In the rows, 128 means zero.
Each named move below is a turn or a mirror, shown by a few rows before and after it. Which moves, in which order, take the first row of each later pair to the second? The first pair is answered.
metu (before => after):
[146 148  99 111 134 125 128 119 134 107 146 131 120 124 132 118 139] => [148 151  98 114 135 124 129 124 133 105 144 133 120 125 131 121 140]
[171 128 103 154 119 125 129 151 142  97 127 133 131  86 148 130 108] => [167 125  92 158 114 145 120 149 118  94 116 109 131 101 132 116 128]
[113 137  75 113 127 120 124 114 111 138 155 135 116 116 126 148 119] => [113 137  75 111 127 122 124 112 109 134 155 132 112 115 125 146 124]
[127 152 137 130 132 121 153  91 160  75 119 142 189 105 207 114 145] => [122 150 120 133 122 153 139  91 126  67 104 107 190 128 184  95 176]
lisu (before => after):
[131 154 128 124 127 118 143 141 130 131 165 184  93 126 137 152  73] => [130 172  83 104 104 142 123 116  92  80 144 134 110 147 123 131 152]
[139 107 168 187 110 120 129 159 132 136 142 136 113 120 149 129  57] => [128 123 103 136 105 145 101 127  91  86 107  67 144 139 134 109 181]
[104 105 122 104 146 115 117 132 162 118  94  92 166 103 186 139 167] => [126 108 159 170 111 115 124 152 169 116 129 123 133 107 180 137  66]
[157 114 163 218  86  97 119 158 118  86 134  92 132 127 152 133  61] => [131 111 113 124 132 101 106 127 108  85  83  45 181 118 160 135 202]
Dovig (before => after):
[134 153 110 127 137 161 142 130 139 144 112 152  95 157  88 144 121] => [139 165  95 111 135 149 140 119 146 120 111 149 102 147  95 149 141]
[ 87  65 171 190 157 134 137 169 119 181  93  84 141 124 170 110 130] => [147 132 161 222  76 101 155 149 141  82 152 129 119 123 160 113  68]
[120 102 173 157 129 109 117 147 156 155 124 126 116 107 174 150  56] => [139 136 142 126 110  83 121 119 174  93 129 130 135  93 194 159  89]
[136 136 126 166 103 142 121 127 105 115 126 114 114 143 119 116 106] => [132 144 106 132 111 126 120 112 115  89 112 104 138 132 137 123 149]
tet (before => after):
[116 126 122 184  91 143 116 132 100  85 102  78 142 161 134 113 131] => [107 138  95 110 124 131 122 110 115  99  96  91 159 149 129 126 204]
[144 155 142 155  89 141 118 142 101 127 160 140 102 137  90 107  87] => [124 124 140 152 106 114 107 138 126  78 113  94 157 103 176 112 124]
[128 125 141 126 132 143 125 114 145 115  66  84 132 125 157 129 143] => [137 150 129  82 138 154 135 102 136 153  93 126 109 138 101 137 157]
Feli (before => after):
[136 137 149 188  86 151 122 133 101 123 145 122 103 141 129 113  74] => [129 121 160 190 105 131 126 142 127 124 140 125 116 124 162 124  61]
[119 129  99 136 146 106 146 113  81  86 108 124 135 128 133 153 131] => [119 126 101 135 147 101 148 113  85  86 106 124 139 126 139 154 127]
[120 119 138 143 135 120 132 137 146 132 128 140 136 113 140 124 103] => [118 121 134 127 142 119 133 132 149 143 130 145 132 111 132 127 111]
[119 137 114  71 171 129 143 116 133 156 151 163 125 129 109 132 180] => [127 149 102  91 145 153 135 112 101 137 154 150 113 149  82 115 179]
Pairs:
Between the rows of a pair lie two moves.
[130 149  95  75 147 120 132 107 137 130 142 140 137 132 110 131 178] => [149 163 116 122 114 125 138 118 133 129 170 162 106 140  89 129 108] => Dovig Dovig
[123 154 124  96 150 134 147 125 100 150 150 151 104 141  83 143 132] => [116 145 121  86 160 135 145 124  98 151 137 142 118 139  88 142 150] => Feli lisu
[124 157 120  88 137 115 142 118 132 162 143 157 127 130 110 118 145] => [128 162 125  96 130 114 143 118 129 156 152 163 123 131 105 115 127] => Dovig Dovig
[126 120 116 163 102 167 117 119 100 103 111  71 158 132 131  88 169] => [139 118 171 174 117 123 149 140 159 151 157 162 129 103 144 120  67] => lisu Dovig
[146 118 171 135 143 109 145 153 147 155 155 163 116 116 125 141  77] => [140 117 154  86 163  94 146 140 163 155 141 159 137 103 138 148 126] => tet tet
[144 132 145 108 114 107 169 127 154 124 165 155 130 104 132 142 110] => [116 105 124  94 135 146 143 128 112 142 122  96 148 123 124 122 181] => lisu Dovig
[127 137 124  85 154 117 135 105 122 184 135 127  94 150 108 118 173] => [156 166 114 126  90  95 138  95 133  81 148 112 102 145 142 108 145] => tet Dovig
[177 149 136 172  81 104 127 109 169 132 159 127 134 130  71 124  79] => [155 122 134 131 122  70 128 105 205 121 125 108 181  92 136 141 125] => tet Feli
[137 105 133 141 126 111 135 101  98  82  93  91 152 129 131 159 138] => [145 129 117 123 122 124 137  90  83  98 110 113 135 142  87 157 154] => tet Feli
[127 129 102  98 141 100 129 124 157 122 108 126 145 130 138 136 156] => [129 136 100  93 143 102 131 120 154 130 116 136 136 134 127 135 158] => Feli metu
[138 140 113  92 177 116 121 112 154 167 136 112 145 112 109 115 179] => [155 141 141 177 132 140 118 136 130 159 160 115 111 139  86  97  94] => tet Feli
[ 93  88 100 155 159 156  94 149 154 128  64  65 181 115 186 123 163] => [116 137  97  69 188 128 136 131 185 205 133 189 132 112 109 161 155] => tet metu
[178 127 137 135  80  59 152 121 205  39 127 139 159  51 218 147 102] => [190 169 132  70 104  80 182 113 193 150 185 237  98  79  94 161 100] => Feli tet
[129 136 110  98 171 143 125 115  99 155 134 127 121 144  96 116 183] => [161 172 100 109 136 127 133 106 110 104 164 148 112 141  95 118 157] => Dovig Dovig
[119 101 118 135  77 134 110 168 120  78 186 131 118 126 138 116 122] => [108  88 123 101 111 107 120 168 153 105 181 155 135  99 160 137 133] => tet lisu
[116 115 142 157 116 140 108 142 118 139 132 107 122 131 131 100  99] => [110 104 148 137 139 121 113 144 141 160 127 120 132 114 151 114 103] => Feli Feli
[131 112 165 158 143 135 137 144 119 179 151 142 101 126 106 139  73] => [127 106 143 183 114 136 114 133 110  93 114  72 139 120 156 124 108] => tet lisu
[108 105 119 115 148 106 105 105 133  83 128 103 139  89 166 136 119] => [ 99  90 134 129 157 113 104 119 135 106 127 105 134  91 169 137  98] => lisu Dovig
[155 120 158 129 142 102 174 124 167 115 155 133 140 111 129 120 137] => [160 127 154 122 138 114 175 120 154 129 164 143 127 119 106 117 141] => tet Feli
[157 156 119 147  88 143 122 121 107  90 149 129 102 147  89 116 103] => [124 127 102  82 145 117 121 116 137 100 104 104 155 118 141 134 184] => Feli lisu
[120 130 120  76 150 137 126 114 121 163 132 148 128 138 114 128 155] => [131 138 129 108 129 151 125 119 108 167 149 155 110 151  96 119 118] => Dovig metu
[128 145 121 132 108 147 126 109 111 116 133 109 136 145  90 112 133] => [115 123 128 143 116 147 118 120 110 115 114  87 150 138 115 111 135] => tet Dovig
[122 143 113 165  95 140 106 119 109  70 142  91 144 145 147 108 147] => [122 143 109 128 114 106 124 109 147  68 140 116 166 118 173 126 160] => metu lisu
[128 118 155 135 131  98 138 125 169 144 148 158 135 103 136 128  95] => [127 136 126 159  89 148 113 118 105 115 136 108 123 143  94  92 127] => metu Dovig
[125 120  97  96 109 155 105 105 122  94 108 110 135 151 112 136 168] => [132 119 111 148  84 163 106 116 113  83 116 114 121 160 115 124 118] => tet Feli
[144 137 133 158 126 115 135 120 127 129 160 158 112 114 121 135  98] => [140 141 107 147 119 127 121 105 107  94 135 112 133 121 128 122 153] => lisu Feli
[122 123 123 135 115 135 136 112 135  94 100  67 148 132 182 138 133] => [122 121 132 102 145 110 151 112 170 124 113 104 147 113 188 156 131] => metu Feli
[125 103 148 206  90 120 122 148 133 104 125 111 134 134 172 116  78] => [115 105 131 142 125  85 128 135 166  98 108 114 170 104 208 134 136] => Dovig lisu
[134 147 125 128 110 127 123 115 134 144 151 140 112 157  93 119  83] => [129 147  96  91 117 108 121  97 149 100 127 114 152 137 134 121 141] => Feli Dovig
[146  72 142 190 142 135 104 184  76 128 121 127  92 128  99 140  76] => [177 119 106 152 116  83 119 146 117  30 137 143 119  97 143 153 105] => Feli Dovig
[171 142 147 162 117 155 118 130 128 108 155  96 146 113 122 133 121] => [154 119 163 148 146 166 121 141 130 163 147 103 142 114 116 138 121] => lisu Dovig
[134 131 122 107 125 129 124 115 118 126 125 122 117 135 107 122 152] => [140 133 141 117 124 107 135 120 141 117 137 145 117 122 127 134 118] => Feli metu
[131 165 132  96 118 129 131 137 149 110 148 115 117 106 161 121 136] => [133 172 130  87 119 140 135 135 142 124 157 124 104 114 137 122 141] => tet lisu
[160 165 131 172  78 129 124 131 121 101 163 159  99 128  87 120  77] => [152 180 105 118  95 143 120 113 102 120 159 157  99 138  51 121 139] => Dovig tet
[143 151 141 160 120 120 127 106 125 130 185 161  73 143  98 132  78] => [136 163  93  90 135 105 119  74 131  79 152 121 117 130 122 135 186] => Dovig Feli
[103  87 172 112 156 130 116 137 132 143  86  72 152 111 178  69 137] => [102  98 170  73 181 115 128 132 151 179  99 113 146 101 163  86 143] => metu Feli
[128 130 150 103 157 111 138 131 156 176 125 163 125 105 133 146 125] => [140 156 121 152  95 155 111 122  94 103 118 106 113 145 104 108 144] => tet lisu
[104  75 143 141 145 116 113 154 117 144  95  72 160 141 188 114 140] => [129 102 153 194  93 128 118 158 103 119 132  91 124 163 156 102  76] => Dovig metu
[140 111 139 125 112 124 133 123 100 101 122 112 146 124 116 117 143] => [144 114 149 110 123  99 148 120 129 115 133 142 145 110 127 133 126] => metu Feli
[129  94 142 148 148 123 134 148 156 132 107  97 151 125 171 112 145] => [138 117 123 152 124 141 124 139 131 102 110  82 147 140 152 100 162] => Dovig lisu
[126  81 157  94 201 145 179 145 132 188 101 127 118 143 151 132 135] => [156  96 169 182 133 157 173 155 114 124 120 109  97 157 155 112  60] => lisu Feli
[139 147 157  96 129 107 150 126 143 153 165 175 115 108  96 139 106] => [134 158 129 106 106 149 126 120  88 129 147 127 114 143  67 111 149] => metu Dovig
[132 127 134 155 127 133 125 146 123 135 140 119 127 134 127 123  98] => [126 139 114 103 150 128 131 129 132 150 141 137 133 130 113 132 140] => tet tet
[120  98 162 126 157  98 142 151 162 177 134 164 127 108 154 141  76] => [117 114 142  81 166 112 143 136 153 199 135 176 120 116 116 143 117] => tet Feli
[122  73 153 128 136 168  84 165  96 151  85  94 122 155 129 123 149] => [132 106 117  65 141 136  94 130 119 112  90 112 137 137 134 134 203] => Dovig lisu
[159 179  81 132  81 149 128 129 126  66 150 139  80 117  99 132 147] => [163 169 101 141  82 124 138 133 157  63 155 156  84  97 128 144 117] => metu Feli
[125 139 120 146  93 153 124 103 114  88 139 117 118 142  87 117 118] => [117 141 106 103 113 140 127  90 127  87 130 119 141 133  97 127 166] => tet tet
[135 146  96  91 121 180 117  96 105  91 120 124 139 120  95 108 122] => [124 128  99 100 131 187 107 106  99  95 100 104 151 119 113 105 129] => tet Dovig
[135 124 119 131 131 135 116 127 145  96 105 121 150 115 178 129 146] => [133 120 131 112 151 122 127 132 162 134 120 155 138 107 172 142 128] => lisu Feli
[122 125 118 107 135 126 124 126 128 128 109 109 138 111 129 134 162] => [125 136 114 115 126 134 118 124 116 121 109 102 134 119 116 126 161] => Feli Feli
[117 107 163 147 157 104 131 148 151 168 132 157 127 104 154 148  74] => [141 157 120 166  90 155 111 124  86  98 143 114 104 157  94 110 107] => Feli lisu
[117 132 144 171 105 120 119 144 106 112  90  94 152 117 138  96 164] => [118 121 163 158 123  88 134 151 148 129 100 132 157  90 166 117 136] => metu Dovig
[ 89  63 150 112 182 191 120 149 135 184  90  54 145 130 143 123 172] => [123  92 146 131 139 126 130 132 186  67 107  61 170  94 219 138 139] => Dovig tet
[178 148 131 174  86  80 136 112 151 121 146 194 106  99 107 112  58] => [173 142 135 152 104  69 145 111 165 144 142 207 108  88 112 123  68] => Feli Feli
[141 127 132 162 105 111 123 131 135  75 131 124 131 124 158 133 115] => [144 135 137 128 122  98 140 127 157 108 144 166 125 111 142 151 112] => tet lisu
[125 132 108  84 144 111 137 108 149 103 120 143 150 109 168 140 168] => [144 159 119 130 104 148 139 120 108 135 160 169  95 149  90 120 110] => Feli tet
[130 126 125 115 131 119 123 149 110 153 143 102 145 112 175 125 151] => [140 131 135 141 116 133 127 156  93 160 162 112 120 126 144 117 113] => tet tet
[109 125 139 101 130 161 136 153 103 165 161 160 107 121  66 134 102] => [120 130 147 125 115 154 136 157 110 145 172 165 104 120  78 135  76] => Feli metu
[123 134 126 100 125 142 182 132 131 161 131 112 149 174 129 139 129] => [134 150 118  94 112 133 186 121 135 138 140 115 149 169 135 140 132] => Dovig Dovig
[142 155 130 155 108 128 123 122 149 185 171 132 100 143  67 136  80] => [140 144 131 184  91 141 109 129 131 157 156  99 107 151  77 124  78] => metu Feli
[139 162 110  79 137 124 131 107 137 142 142 154 122 118  97 144 157] => [147 139 148 169 107 128 125 138 134 124 150 139 110 120 126 133  68] => tet Feli
[110 112 117 116 145 133 116 129 132 121 104 106 140 128 163 125 149] => [124 141 107 117 127 154 120 123 104 134 132 128 108 154 104 118 143] => tet Feli
[132 135 172 161 128 130 139 145 141 156 161 172 101 151  87 128  61] => [124 146 121 164  94 163 106 123  94  82 118  88 127 179  91  97 147] => lisu tet
[138 132 137 133 129 119 132 140 147 131 140 138 136 129 146 148 101] => [144 146 121 140 107 128 126 134 132 102 140 122 135 139 138 137 118] => tet lisu
[102 140 105  80 169 142 114  85 138  98 123  73 185 146 153 139 151] => [ 82 100 141 123 188 163 107 118 131 154 113  71 173 152 154 135 104] => Dovig tet
[141 162  99 113  91 156 125 111  97 105 148 122 102 155 101 105 142] => [115 120 111 124 113 156 111 124 101 102 107  75 137 141 152 103 162] => tet Dovig
[152 160 132 138  93 103 171 157 145 118 163 194 125  92 127 142 121] => [138 153 119  96 123  99 169 150 150 130 145 184 141  83 135 149 168] => lisu lisu
[109 125 128 108 139 125 144  86 114 135 151 133 150 141  98 122 143] => [116 130 126 126 122 116 144  81 115  96 147 119 158 141 115 115 135] => tet Dovig
[128 133 122 164 120 157 115 115  81 113 122  76 113 141 101 124 123] => [128 133 124 109 153  88 139  98 155 101 126 117 144  89 162 162 129] => metu Dovig
[107 143 133 144  84 134 109 120 105 100 185 144 149 126 112  97 101] => [ 83 114 124 108 121 119 105 115 117  96 151 116 189 105 153 105 152] => Feli Dovig
[129 132 147 146 126 118 145 151 131 145 140 134 126 119 134 159 118] => [121 126 138 130 140 118 143 147 132 145 129 125 140 113 143 159 147] => Dovig Dovig
[157 174 120  78 122 126 166 112 167 132 166 198  96 105  90 141  98] => [148 132 156 143 119 107 159 139 186 111 147 171 112  85 159 138  43] => tet Feli
[130 152 104 120 136 152 129 130  80 147 150 117 132 138  92 117 148] => [143 148 133 145 129 108 147 141 130 131 174 152 134 102 138 139  84] => Feli metu
[110  87 149 168 111 187 111 177 128 119 108  78 136 159 159 140 129] => [120  97 172 150 128 159 137 185 165 163 143 151 114 140 145 161  78] => tet lisu
[161 112 120 182 120 127  93 174 141 101 120 105 139 109 141 141 104] => [143  99 135 151 160 143  99 185 137 181 121 128 127 116 104 147 115] => tet Dovig
[120 124 114 144 106 162 108 117  99 110 110  87 131 148 123 107 156] => [120 113 140 114 146 102 132 123 172 132 118 143 150 103 175 144 131] => metu Dovig
[133 134 175 192  96 155 163 151 113  99 129  76 121 155 129 111 128] => [130 133 161 157 109 118 168 139 147  66 114  74 154 126 173 130 166] => Dovig Feli
[129  99 126 161 126 144  90 143 106 151 110  98  97 157  95 101 103] => [118  89 120 133 149 142  91 141 111 172 100  97 108 153  93 108 134] => lisu tet
[114  95 147 150 145 129 126 132 153 138 106 106 130 124 164 123  84] => [135 125 129 166 107 134 125 120 138  91 120 102 123 139 150 115  78] => metu Dovig
[111 102 142 163 130 141 115 144 124 134 106  95 133 124 154 116 102] => [117 123 112 117 134 121 119 121 137 101 104  98 152 109 163 124 155] => Dovig lisu
[141 139 121 163  94 153 101 163 105  96 111  82  96 131  71  98 152] => [136 131 129  96 144  78 127 152 185  95 104 127 135  69 142 144 169] => metu Dovig
[132 122 134 166 122 116 134 137 130 103 126 120 135 118 137 122 102] => [126 113 134 156 132 114 134 136 132 109 115 118 142 115 151 125 111] => metu Feli
[147 142 122 136  97 117 114 120 133  84 138 129 120 127 127 112 117] => [136 128 119 107 125 103 114 118 149  93 123 125 140 112 151 122 147] => Feli lisu
[104 114 162 179 133 147 141 181 119 189 123 141 106 145 127 124  69] => [ 83 103 142 106 181 122 140 159 146 188  90 125 151 117 167 143 152] => tet Feli
[154 122  97 112 120 123 106  96 110  62 109  93 157 135 135 129 185] => [173 125 133 181  85 123 112 114 111  63 143 122 127 138 126 124  88] => lisu lisu
[136 132 127 159 108 145 111 121 116 105 145 115 126 133 130 119 111] => [119 125 117 108 147 143 112 109 121 133 126 117 143 124 132 125 166] => lisu Feli
[130 142 119 147  95 149 133 142 113 116 131  97 112 147 102 103 126] => [118 125 135 131 124 147 141 150 122 171 135 120 103 142  92 114 120] => lisu tet
[141 103 158 137 140 155 135 140 135 206 136 167  61 153 103 121  63] => [120  62 160 166 142 130 112 145 156 133  79  94 126 119 211 119  88] => Feli tet
[119 127 125 137 101 168 111 132  82 119 131  90 111 149 108 105 147] => [105 100 158 125 146 153 126 148 115 188 138 132 103 132 111 126 114] => lisu tet
[167 176 123 136  97 119 137 109 136  97 170 170 113 122 102 111 103] => [149 164 108  98 123  97 136  96 159  76 143 147 151  98 148 123 153] => tet tet
[146 175  81 133  71 180 113 100  72  68 138  92 112 174  69  91 175] => [ 93  90 136  56 206 103 140 126 179 182 100 142 167  92 172 153 182] => tet lisu
[172 129 145 153  87 168 135  95  95  92 104  77 128 119 118 149 103] => [161 129 128  73 131 138 151  74 126 112  92 102 150  94 134 172 160] => Feli tet
[145 144 121 152 129 111 127 118 146 113 146 135 121 112 145 133 104] => [149 159 101 124 126 126 127 105 125 115 148 131 118 126 116 125 143] => lisu tet
[115 120 137 149 176 152  80 165 101 148 109  93 154 132 135  76 179] => [160 173 138 172 125 148  98 157 101 129 171 151 106 148  86  77 114] => tet Dovig
[144 111 144 138 124 125 111 105 103 110 137 136 114 133 103 125 104] => [137 102 155 143 134 113 113 113 120 108 132 138 121 120 124 131  98] => Feli Feli
[112 112 105 109 140 121 107 122 134  80  78  61 178 120 181 118 200] => [113  97 163 101 184  90 142 149 191 191 128 168 136  95 162 156 106] => lisu Feli
[120 151  74  65 113 119 130 118 108  97 128 119 132 130  84 146 207] => [122 107 163 154 121  87 145 170 158 137 154 169 115 103 136 164  49] => lisu tet
[120 117 146  80 175 103 148 135 170 199 145 186 121 102 120 166 122] => [163 164 132 170  70 133 132 128 119 100 174 159  87 144  88 129  67] => lisu metu
[131 148 106 128 118 155 116 119  98 116 132 116 118 142  89 108 149] => [133 142 133 121 138 126 134 130 137 154 155 168 109 122  97 131 101] => lisu Dovig
[111 138  95 132 133 148 138 110 102 106 103  69 124 133 101 125 161] => [131 154 101 155 107 142 142 107 101  85 126  87 105 137  90 125 122] => Dovig Dovig
[123 120 145 115 145 103 144 123 149 143 145 161 110 119 143 141 112] => [125 116 152 150 127 115 134 132 137 132 144 146 104 128 144 130  87] => Feli tet
[127 221  91  47 126  91 139 101 119 143 110 155 150 129  89 148 174] => [ 99 140 168 191 117 140 118 169  81 195  88 106 128 148 110 118  48] => Dovig tet
